In the rows, 128 means zero.
Where one turn sends some rows of the set: a few examples, then the rows asked:
vefi: [121 142 148 110 113 128 178  90 128 154 158 135 162 103 131 116 124 121
 127 141 115 153 119 102 134 174 132 137 123 122 121 105 163 129 110]
zibem: [125 140 119  95 137  94 142 120 128 127 169 133 162 111 107  97 136 138
 124 115 115 143 135  93 114 135 139 128 157 137 125 127 106 133 162]
Bos: [141 121 145 155 133 164 140 172 156  81 112 119  89 114 140 162 125  89
 103 136 102 122 142 129 128 137 122 144 104 167 133 137 127 144 141]
tev: [159 155 149  92 171 112 131 154 153 142 101 152 113 140 125 167 125  97
 127 129 128 131 144 158 140 121 119 162 131 165 146 153 123 156  98]
vot: [120 145 124 123 128  99 152 110 128 140 144 133 133 127  91  93 169 111
 138 136 159 153 137 101 140 127 120 133 131 126 138 129 106 129 158]
zoges: [126  90 142 175 126 169 103 122 114 102 121 126 117 154 167 147 102 138
  95 139 128 116 152 138 109 137 156 124 127 130 113 112 138 118 127]
gifuf: [155 142 142 138 113 176 135 152 138  87  85 146 102 126 132 165 130 119
 113 133 114 114 151 155 139 120  97 154 112 130 115 119 135 110  92]
ruto: [158 147 146  67 172 125 138 158 135 134 111 155 115 131 146 155 119 113
 119 124 117 118 151 157 127 117 123 158 160 153 153 146 127 155 102]
nole: [109 108 144 119 121 117 166  94 125 157 164 143 163 122 125 119 123 107
 129 134 126 141 114  90 127 168 148 123 119 134 129  90 138 144 155]
Maluf: [141 120 137 169 119 147  87 128 133 102 110 102 128 146 160 155  95 125
 111 148 109 139 159 138 108 172 145 128 110 131 107 131 148 131 102]
vur: [148 123 145  78 174 125 134 153 128 141 107 171 113 150 137 156 125 109
 121 119 137 104 146 154 127 100 129 151 157 154 157 129 108 156 127]
guvak: [112 136 142 140 116 119 168  93 136 171 143 139 154 129 105 117 130 104
 137 139 133 156 109  99 127 165 125 130 103 128 115 105 151 141 126]
fira: [140  98 122 130 120 143 101 168 133  89  83 139 113 151 126 166 119  90
 133 123 111 106 155 134 112 138 116 125 110 138 133 103 100 153 154]
latat: [150 128 152  98 180 113 130 150 150 138 119 161 114 145 129 171 123  97
 118 124 136 118 136 149 142 109 137 157 131 180 153 143 105 156 130]
ledem: [137 160 120  88 117  96 139 100 119 131 139 139 159 120 102 100 159 136
 146 132 142 150 150 114 145 139 116 138 143 107 130 122 111 114 123]
Bibud: [115 124 136 102 109 126 163  91 111 164 142 155 169 130 122 110 121 126
 137 130 124 137 122 103 117 160 127 124 134 105 118  82 147 133 126]
lopod: [135  98 146 178 119 148  90 112 129 100 115 118 124 155 162 166 110 120
 110 152 138 130 155 141 136 159 157 129  97 136 120 117 130 119 120]
sozi: [156 110 137  98 119 155 111 153 131  67 113 147 136 116 157 180 106 130
 113 120  88  99 158 142 133 139 130 142 130 141 127 101 110 119 122]
lor: [132 165 133 120 138 103 158 109 146 130 172 130 153 101  98 105 144 141
 115 123 123 157 127 104 139 129 131 147 136 149 113 143 121 112 130]
zunib: [133 106 139 156 114 166 106 131 108  98 108 107 111 143 180 137 109 125
 108 154 121 128 169 139 108 162 143 124 133 112 126 123 153 131 112]

tev goes to ruto
nole goes to guvak
And these:
Maluf goes to zunib
ledem goes to zibem
gifuf goes to sozi

Where one turn sends some rows of the set: a few examples, then the rows asked:
futu: [171 107 118 121 131  88 114 155 106  94 146  75 138 131 139 145 136 148
 132 134 134]
Keke: [140  84 104 103 102 116 135 144 107  93 128 137 105 166 127  98 104 104
 162 125 127]
rap: [135 121 131 149 121 128 139 140 137 126 133 104 112 158 136  64 139 148
 171 108 129]
Sumun: [131 115  85  99 136 131 139 187 146  99 116 117 163 135 140 162 135 152
 125 135 107]
Ridu: [138 120 115 137 156 126 148 138  99 127 131 108 144 154 134 171 120  75
 170 112 128]
lopi: [165 124 117 143 120 118 114 147 115 122 161 122  88 172 125 155 153 127
 137 152 147]
fuva: [141 140 186 125 130 139 141 147 139 120 119 101 107 146 140 124 139 146
 128  99 117]
vada: [145 126 136 149 131 137 143 153 133 128 118 117  86 128 130 163 132  89
  93 108 130]
vezed: [162 113  84 136 142 129 134 177 182 108 138 136 170 125 130 129 169 119
 139 105 125]
Liko: [186 108 113 119 123 150 109 133 103  93 126 115 118 153 145  92 117 106
 109 113 145]
derun: [156  90 114 126 126 163 135 117 125 131  97 120 162 180 114 132 119 102
 129  99 106]
vasu: [122 124 102 144 173 147 133 108 149 118 115 116 137 172 157 152 124 139
 122 109  97]
vev: [138 119  88 158 132 131 148 152 163 130 118 138 111 135 138 110 148 141
 195 109 117]
ras: [127  85 101 127 116 134 130 152  86  94 123 153 133 145 129  93 130  96
 148 136 112]
Midep: [102  92  93 131 153 125 158 144 165 107 147  97 134 132 126 158 144 162
 134 112 112]
Lumu: [166 131 141 139 138 114 118 180 114  88 124 117 162 122 145 156 151 106
 152 125 153]
nuzup: [142 100 108 142 123 135 127 147 132 127 130 126 132 141 133 159 146 200
 142 128 118]
ref: [165 105  88 107 108 106 127 170 155  77 127  95 162 118 113 111 143 114
 133 109 128]
zif: [127 116 108 111 130 140 141 150 143 108 140 121 108 143 141  80 143  64
 127 118  95]
Toz: [135 164 101 136 127 118 135 145 137 108 149 138 120 131 140 119 132 185
 148 100 118]
rola: [139  99 140  97 125 132 138 161 159  92 137 126 120 161 139  87 128  80
 111 104 124]
faf: [106 103 124 135 135 122 152 161 128  67 141 133 111 147  98 160 148 107
 130 131 156]
sot: [146 169 155 129 136 131 140 150 146 112 139 118 112 153 136 138 152 100
 184 106 135]
lapo: [161 107  77 156 157 182 143 132 129 130 107 133 156 147 127 139 142 125
 150 104 129]
zasov: [123 105 125  97 136 123 157 117 121  93 133 108 139 170  95 172 117 113
 145 101 109]
Befan: [150 132 109 131 133 154 135 121 169 116 128 111 122 128 124 166 146 166
 112  89 107]
Vofuz: [181 129 109 120 114 153  99 134 118  85 130 140 125 147 135  90 156  96
 122 129 116]

zif goes to ras
futu goes to fuva
Keke goes to Liko
And these:
lopi goes to vada
sot goes to Ridu
nuzup goes to Befan
vasu goes to Sumun
ref goes to rap
vezed goes to vev

Where one turn sends some rows of the set: a few examples, then the rows asked:
Tir: [133 112 112  87 105 112 141 124 166 167 152 151  92 142 172  94 111]
Kepos: [141  93 138  85 135  81 119  87 149 152 156 149 105 129 108 141 104]
Mibiv: [139 149 114  73 129 111 115 165 114 106 129 144 103 133 187 115 129]
bosi: [104 143 151 131 151 113 102 104 148 133 132 139  71 175 144  97 111]
Luze: [ 93 109 165 130 140  94 112 110 153 145 132 155  72 160 109 118 116]
Gima: [100 163 153 119 126  87 111 107 142 139 101 162  94 180 153 120 133]
Noni: [112 120 133 112 126 105 102 128 182 148 158 168  78 147 142  78 121]
suta: [103 120 137 116 112  97 136 118 156 165 143 135 126 151 130 133  97]
govu: [121 126 122  98 112  93 128 140 176 168 164 154 107 143 149  97 107]
reneg: [129 117 128  92 163 122  90 131 107  78 130 151  72 127 163 124 141]
mit: [126 140 138  93 162  98 106 140  88  90 121 139  92 138 163 147 133]
pim: [159 110 120  55 128 106 106 133 109  98 121 166  85 111 170 126 144]
lerot: [120 110 126 110 134 130 111 110 169 142 153 150  64 152 156  78 113]
Bap: [121  77 144 104 103 100 112  85 161 152 128 173  93 124 121 125 124]
lufev: [159 108 126  68 154 116 102 128 101  94 139 137  82 114 155 126 120]
gofo: [116 130 142  88 109  82 114  90 150 136  93 194  89 160 149 130 156]
let: [145 105 117  64 132 103 115 143 108 100 125 170  82 111 178 132 152]
mer: [ 95 114 124 106 100 104 134 131 180 161 140 167 110 152 142 111 122]
Leb: [111 108 150 107  86  78 123 108 156 164 109 182 103 137 136 128 134]
vun: [149  97 127  79 156 112 107 133  98  96 141 143  72 110 163 129 129]
sas: [145  98 144  82 140  83 137  79 124 152 136 137  92 144 123 152 105]
Mog: [105 153 167 125 129  68  93 107 146 142 115 167  98 161 126 122 128]
sete: [136  90 142  76 129  88 118  67 141 134 114 178  76 144 125 142 140]
durar: [131 122 113  83 133 123  99 148 120  92 127 165  85 120 189 111 149]
zul: [137 129 116  71 138 122  98 152 125  90 128 164  76 130 177 102 145]
met: [142 129 132  94 153 106 113 148  88 107 140 122  92 122 173 133 114]
giso: [137  96 139  80 114  75 107  81 157 144 129 185 104 127 118 138 135]
lem: [ 97 130 168 126 112  71 124 117 141 162 113 159  98 158 125 133 119]
Notan: [132 118 131  94 127  81 134 119 153 169 166 134 118 139 128 129  91]
zoz: [105 134 159 130 145  93  87 111 163 136 140 161  73 158 124  93 120]
Tum: [141 119 126  83 116  87 154 113 136 174 145 131 111 145 154 134  96]
Riv: [136 128 136  82 164 115  90 136 106  80 125 151  65 135 155 115 136]
doto: [ 94  94 137 112 123 111 116 117 181 144 142 174  74 151 123 101 129]
mupi: [138 150 146  83 155  92 102 142  88  94 112 141  87 141 158 136 130]
kop: [119 134 151  98 105  62 103  97 153 147 108 190 111 145 131 136 143]
Ruluk: [133 138 125  75 133  88 120 153  96 104 114 159 102 130 180 147 146]
kune: [148 139 126  79 151 110 113 149  96 105 139 120 101 130 167 129 108]
Vek: [116  90 147 116 126 104 118  88 150 153 145 138 105 136 110 135  97]
Vul: [133 143 118  89 128 108 115 162 104 110 128 143 105 124 196 123 131]
niret: [146 143 131  65 125  88 112 147  97 105 106 160 100 128 175 137 143]

Kepos goes to Notan
lem goes to Leb
And these:
met goes to Vul
Mibiv goes to zul
sas goes to Tum

Where one turn sends some rows of the set: a few examples, then the rows asked:
Zili: [ 75 108 127  89 130 125 132  96 124  88 150 138 164 109 164 145 108 102
 123 123 132 108 146 133  89 119 145 179]
bateg: [189 122 108 175 136  85 101 124 122  91 144 106 161 143 136 137 118 122
 169 137 127 103 132 154 116 116 119 172]
Mip: [151 113 133 157 140 110  93 132 101 115 136 117 152 135 118 112 121 124
 131 139  81 133 100 144 146 124 113 169]
Tolel: [115 115 128  98 119 130 133  67  98  89 154 124 123 121 151 148  69 122
 108 125 156 116 183 102 164 117 116 196]
venir: [174  95 106 150 160  94 110 133 132 127 168 101 114 119 148 130 112 127
 125 128 138 142 174 113 139 118  75 140]
vuked: [112 143 117 118 115 121 141 105  87  60 147 103 170  79 115 169  94 134
 130 114 157 120 156 143 147 110 134 190]
Zod: [102 120 138 117 121 139 142 103  88  73 150 111 161  76 125 156  98 138
 128 106 178 110 147 142 139 108 129 199]
dume: [172 127 135 174 151  92  94 127 119  77 149  96 178 140 121 136 106 108
 159 130 139  97 127 146 116 110 122 185]
Sodu: [ 84 123 127  87 120 119 133  93 125  74 133 129 175 121 150 148  88 107
 113 134 113 122 151 119 100 115 143 183]
rovor: [178 118 114 159 163  85 107 130 143 101 176  86 143 120 142 149 100 111
 171 122 156 106 174 124 106 121 100 164]
nur: [ 80 117 131  84 128 129 133 113 122  87 121 117 165 124 148 143 108  97
 121 138 134 117 154 120  95 127 154 182]
lok: [ 99 104 139  97 121 132 124  77  99  97 157 128 124 120 164 134  84 113
 108 116 165 100 175 107 139 119 122 211]
guluf: [161 100 105 153 172 116 123 112 140 130 182  91 103 119 126 124  92 122
 138 139 149 136 163 101 132 129  85 164]
fesom: [106 124 128 116 107 130 135 112  82  59 154  90 164  86 108 152 112 121
 138 103 171 127 152 133 141 104 131 185]
Luk: [171 129 134 165 130 114 102 119 112 110 139 108 150 146 125 116 107 143
 151 142  90 119 105 136 132 127 127 181]
sez: [145 129 143 152 155 122  87 122 120 106 147 116 149 155 124 115 103 120
 139 155  93 108 100 141 125 131 138 175]
kamid: [ 92 119  90  98 123 118 108 108 100  73 187 130 122  96 162 153 123 117
 127 115 165  92 174 157 121 114 133 161]
Rof: [105 133 103 120 135 119 136  82  89  78 172 133 148 115 149 160 122 104
  76 131 134 135 158 137 160 124 157 149]
kebip: [172 114 132 154 135  85  88 140 117  96 129 115 172 134 138 136 114 114
 171 129 108 102 129 157 122 115 109 171]
burud: [144 113 124 151 163 134 101 107 121 124 189 109 109 136 124 108 105 131
 118 146 102 142 113 117 148 130 114 145]
zimu: [181 112 101 166 159 108 128 119 131 130 168  93 110 125 137 125 110 144
 124 140 137 147 157 110 134 130  96 152]
Boman: [103 120 124 128 137 127 139  84  78  90 180 129 151  98 153 151 132 103
  84 110 154 125 150 141 154 126 157 167]
Teka: [191 100 118 160 151  81 109 138 130 104 134 101 150 121 143 146 104 119
 161 126 156 111 170 135 132 112  81 172]
ton: [149 102 123 142 156 117 106 129 121 144 150 110 112 130 135 109 108 133
 110 145  94 148 136 111 143 132  95 156]
rifir: [111 123 131 114 133 129 129  91  87  78 178 124 148 120 156 153 136  98
  90 122 148 134 153 132 159 122 165 132]
norab: [197 107 115 161 144  88 116 120 146 108 156  96 140 137 153 137  98 132
 162 128 148 119 168 114 110 113  92 166]
vom: [103 120  89  82 113 119 107 112 106  78 176 119 117 102 156 159 117 104
 158 122 152  97 184 144 127 128 139 156]
loka: [103 123  71  90 115 105 112  97 114  64 173 129 127 104 151 164 103 110
 139 126 149 100 186 144 124 112 122 164]
povug: [153 112 108 153 143 118 107 117 127 127 164 110 116 145 132 102 114 140
 123 148  87 145 119 116 120 128 109 153]
Gis: [112  95 129  99 118 139 131  71  97  91 145 119 119 131 143 134  89 101
 120 132 176 115 173 105 164 118 121 198]

Mip goes to ton
rifir goes to Gis
Sodu goes to Rof
And these:
povug goes to zimu
sez goes to burud
Boman goes to lok

Where one turn sends some rows of the set: a few examples, then the rows asked:
Fupog: [123 123 146 129 115 113 123 129 132 110 150 131  88  94 135 117 104 126
 102]
sepa: [ 99 130 123 143 129 139 110 121 187 137 126 137  98 150 138  87 125 143
 168]
Bop: [107 144 131 121 124  91  98 119 163 182  92 115 139  90 129 132 142 155
 106]
Moto: [ 91 124 117 164 132  99 117 102 113 121  82 147 149 148 116 113 130 112
 159]
Det: [ 89 155 129  93 125 180 122 129 130 159 131 128 120 133 141 120 140 158
 106]
pazep: [122 160 128 152 158 128 107 123 100 124  97 122 162 159 127 153 108 143
 117]
Sevib: [ 93 146 125  89 119 179 129 128 121 163 133 130 126 130 146 114 136 143
 108]
vum: [113 131 124 116 114  93 106 120 149 188  95 117 146  84 136 122 134 131
 110]
belab: [100 148 127  83 128 173 127 134 126 166 125 126 120 140 138 115 137 149
  98]
Suge: [112 116 116 133 121 135 120 124 173 148 125 138 105 151 140  76 118 117
 166]
disu: [129 125 149 122 126 105 122 134 137 112 143 127  82 107 127 118 105 135
  92]
gul: [125 150 122 152 146 131 114 120  87 129 101 126 170 150 134 144 103 121
 123]
Les: [ 98 142 128 130 111 101 100 112 157 179 102 122 146  73 141 129 139 145
 119]
bigok: [ 97 127 121 156 147  89 114 110 121 123  72 141 142 164 105 116 133 126
 144]
nutu: [118 133 151 132 123 113 117 130 142 105 149 129  82  98 132 124 109 145
 100]
teru: [112 162 127 163 147 138 107 115  96 119 107 128 168 142 138 153 109 137
 131]
nesu: [115 122 123 128 138 126 114 131 184 147 115 132  96 168 128  82 122 137
 154]
fefez: [ 81 138 123 170 141 101 108 100 127 113  81 145 142 151 111 124 137 138
 156]

belab goes to Sevib
nutu goes to disu
vum goes to Les
And these:
nesu goes to Suge
bigok goes to Moto
teru goes to pazep

Where one turn sends some rows of the set: a few examples, then the rows asked:
sulut: [113 125  88  94 167 121 112 119 150 129 155  96 125 115 112 150 131 121
 121 147 112 133 108 115  97 146 110 152 147 155]
tafot: [130 133 118 109  92 133 103 100 115 135 124 160 131 147 163 191 137 167
 104 145 111 136 121 128 133 121 114 154 137 120]
vosi: [146 167 154 150 113 126 115 105 135 115 150 122 123 112 143 165  94 134
 149 133 113 146  98 163 150 154 176  94 137 143]
Boto: [133 136 129 140 162 138 121 131 130 106 137  99 136 124 132 114 130 151
 134 163 107 156  64  99 135 154 124 139 171 154]
Niz: [145 168 157 148 108 138 113 109 121 105 160 119 106 119 140 158 101 127
 138 140 113 133 110 148 154 154 167  93 137 159]
zeva: [135 154 153 173 118 143 110 127 130 109 144 122 155 103 154 118 140 170
 158 142 123 153  77 134 152 160 129 141 152 124]
gatub: [149 142 153 113  96 105 104 127 102 111  94 105 141 121 114 127 141 131
 141 127 118 111  94  87 175 116 143 118 132  84]
meza: [151 156 151 114 103 106 111 135 114 105  98 107 149 129 111 137 153 133
 154 135 122 114 101  79 164 119 133 123 132  83]
mef: [139 120 129  76 152  89  77 142 134 124 126 101 142 105 118 132 124 115
 163 145  93 110 113 144 155 120 168 123 131 145]
fizoz: [155 127 128  92 156  84  92 146 120 127 128  92 136 103 114 121 128 114
 154 132  92 113 115 148 157 114 173 118 132 143]
duba: [113 153 165 115 139 100 114 130 145  97 126 120 145 148 181 148 118 126
  99 102 139 101 133 126 123 119 124 103 124 101]
Maka: [141 161 127 120 123  97  86 140 149 146  97 124 142 136 164 107 144 150
 110 119 144 114 108 140 108 121 108 125 118  83]
digu: [166 156 154 122 110 100 118 123 100 112 104  92 139 116 118 132 149 129
 132 136 128 118  98  80 172 123 144 119 133  91]
Bug: [131 143 112  98  95 127 113 108 116 122 126 157 131 141 165 190 140 162
 110 143 123 144 130 126 126 119 112 164 143 127]
Fofa: [120 133 119 134 101 157 153 117 133 130 144  84 124 127 104 148 139 120
 109 109 141 106 121  96 133 136 107 126 142  99]
kevi: [147 132 127 146 100 107 109 118  94 120 126  76 130 121 136 135 134 164
 127 125 165 101 124 102 121 120 116 167 169 135]
kitum: [135 125 121 133  77 128 109 120 126 170 135 123 140 111 160 158 144 171
 152 118 120 104 151 150 137 117 147 160 128  97]
Lobar: [127 136 125 135 115 165 158 134 131 128 145  69 127 129 110 152 136 112
 111 123 147 113 121 103 135 140 113 126 146 114]
puvi: [113 130 121 122 115 162 154 133 137 133 138  82 132 137 104 145 143 117
 123 109 141 112 133 105 126 130 107 132 142  95]
dugan: [131 121 132 129  82 132  92 115 131 177 137 131 146 120 161 151 134 170
 143 123 114 109 150 144 149 112 149 161 133 103]
paru: [144 139 128  86 146  79  89 143 132 124 127 103 140 112 110 144 125 111
 170 140  85 101 126 144 147 119 164 119 126 137]
kedig: [159 154 143 122 129  83 114  96  90 123 116  97 117 100 128 131 149 146
  92 161 129 163  98 110 143 127 141 114 135 118]
Bil: [133  98 131 140 116 142 123 135 131 152 145 103 128 107 148  91 155 153
 110 143 126 160 128 173 142 131 153 137 148 119]
mura: [113 145 143 138 150 113 130 140 147 120 133 147 152 158 151 133  82 126
 124 122 133 105 100  99  91 148 133 114 120 122]
sori: [163 135 117 139 127 126  97  91 114 119 105  81 125 111 135 129 129 145
 176 113 142  83 102 131 138 100 170 117 154 123]
mone: [119 135 112 113 122 169  97 107 134 127 149 169 127 136 148 182 120 150
 151 106 108 114 126 149 132 118 147 117 130 149]
siz: [125 157 143 113 139 112 118 145 148 119 134 160 144 148 164 139  77 121
 128 145 113 112 102 103  95 131 118 124 117 141]
vileg: [142  97 130 132 146 122 124 137 122 150 145  82 132 105 120  93 148 131
 134 132 109 125 115 176 155 123 166 111 137 132]
nivan: [139 140 146 170 126 156 112 129 134 108 150 121 135 104 148 107 141 171
 159 158 115 147  78 112 145 159 137 136 151 136]
naku: [116 153 150 101 128 110 117 124 134 130 142 112 140 136 190 149 117 124
 102 110 132  99 151 130 101 131 110 108 111 108]
rifis: [123 124  93  99 184 125 120 130 133 122 143  86 125 112 119 140 130 124
 123 148 102 142  95 118 103 139 116 150 151 156]
zam: [132 131 142 121 139 100 126  86 116 131 129 138 113 108 161 153 130 136
  87 148 109 186 112 149 123 136 163 117 139 130]
fitub: [143 138 139 111 130 102 115  78 100 123 131 117 101 113 160 141 135 142
  83 155 108 175 117 150 135 135 153 118 137 125]
Luvin: [143 139 133 129 151 130 115 144 181 135 116 144 149 121 157 109 107 139
 159 133 109  83  98 146 123 116 130 118 107 100]
Sep: [127 148 115 129 122 136  64 108 128 151 129 166 142 117 150 136 128 179
 172 119 109 132 102 107 124 119 153 154 139 130]
muva: [126 138 114 139 157 108 122 136 169 141 125 128 168 113 153 114 101 139
 147 150 122  89 100 147  98 128 131 125 104 100]
Bomi: [138 155 154 136 116 152 143 125 134 111 161  73 120 110 128 159 110 119
 121 136 132 120 133 134 161 142 151  92 150 148]
Gibi: [130 162 128 119 130  79  90 145 156 120 101 117 159 122 164 122 131 140
 107 141 140 112 113 160 117 100 116 126 119  92]
simi: [110 133  92  90 176 110 115 121 136 133 137 100 123 123 110 148 130 120
 124 142  99 137 113 115  92 139 113 154 145 142]
Tafun: [115 102 145 151 121 139 132 137 127 146 148 120 144 103 155 108 161 146
 105 130 130 163 130 173 140 135 143 140 148 121]
vako: [117 136 119 105 132 167 107 109 136 122 141 166 123 139 153 178 119 136
 163 106 109 112 131 151 137 117 159 130 138 150]
Feroz: [159 115  94 108 152 122 112 110 119 105  93 138 124 131 126 141 117 125
 137 156 127 112  94 123 126 106 170 124 166 167]
Tel: [129 147 117 137 123 129  74 113 119 152 111 164 130 125 148 138 133 172
 180 117 109 127  92 108 121 125 158 162 138 124]
Rasup: [139  88 117 111 141 130 149 118 114 105 138 108 132 118 147 157 123 138
 111 147 134  90 153 123 129 121 130 151 165 164]

zeva goes to Tafun
Luvin goes to Maka
mura goes to muva
And these:
simi goes to paru
Bil goes to fitub
rifis goes to fizoz
dugan goes to tafot
Bomi goes to Boto
Bug goes to vako
Rasup goes to Feroz
mef goes to gatub

